Here are some points:
ndarray[-31  -4 -16  66  11 -30 -40 111]
ndarray[-42 -31  10  17   2 -33 -43 109]
ndarray[ 45 -15 -34 -65 -61  72 -26  47]
ndarray[-25 -39 -12 -10 -23   3 -23  99]
ndarray[ 17  43  11  44  50 -60  36 -12]
ndarray[ 52  -5  10  14  32 -16  53  -4]
ndarray[-33 -20 -11 -66 -48  54 -58 -15]
ndarray[ 36   6  53  19  48 -41  62 -33]
ndarray[ 57  -8 -34 -35 -35  71  -9  51]
ndarray[-15 -40  21   6 -11   3  -1  61]
ndarray[ 78 -33  -8  -2  -5  39  42  34]
ndarray[-36  12   3 -67 -41  31 -22 -75]
ndarray[  8  50   6  48  45 -65  35 -20]
ndarray[-121   73   20   64   49  -80   -2 -127]
ndarray[ -2 -15 -20 -63 -60  73 -39   1]
ndarray[ 39  41  11  39  48 -55  33 -16]
ndarray[-57 -29  -2  -1  -7 -36 -54  70]
ndarray[ -74   43   22   27    8  -30   -6 -127]
ndarray[-26 -17   1  43   4 -33 -44 116]
Then 16 other points, each followed by its number:
ndarray[ -32   34   -6    8   30  -11   37 -127] 0
ndarray[ -89   63   18   41   28  -53    8 -127] 1
ndarray[-44   4   4 -63 -42  45 -33 -58] 2
ndarray[ 13  63  17  52  47 -71  40 -25] 3
ndarray[-63 -25 -10  -6  -8 -22 -62  71] 4
ndarray[  3 -32  45  11   0 -14  22  26] 5
ndarray[  5 -48 -18  -4 -18  16 -16  80] 6
ndarray[ -53   54    5   -3   46  -34   42 -127] 7
ndarray[ 46   1 -14   9  31   4  56 -48] 8
ndarray[ 38  -7  61  19  39 -34  64 -36] 9
ndarray[-31 -32   8  24  -4 -27 -43 118] 10
ndarray[ -71   51   16   -6   25  -45   60 -127] 11
ndarray[ 54 -22  -5  10 -11  35  44  25] 12
ndarray[-62   1  -6  91  36 -52 -62  66] 13
ndarray[ -71   63   32   -9   50  -63   55 -122] 14
ndarray[-75  -4  10 -14 -30  20 -46 -81] 15
Which of these numbered points is nearest to each point below by angle, seen from the average point of the first points? Its number follows each.
ndarray[ 13 -50 -34 -27 -33  51 -34  90] > 6
ndarray[ 37  75  20  54  51 -70  47 -35] > 3
ndarray[ 26  72  23  66  37 -65  52 -34] > 3
ndarray[ 58 -38 -20  -1 -19  44  31  46] > 12
ndarray[ 40 -49 -41 -47 -51  72 -50  90] > 6
ndarray[-77 -15 -15 -32  -8 -18 -60  58] > 4
ndarray[ 19 -25  54  13  28 -24  36 -20] > 9
ndarray[ 43 -24 -32 -59 -50  77 -27  60] > 6
ndarray[ 76 -39  -4   4  -8  40  20  41] > 12
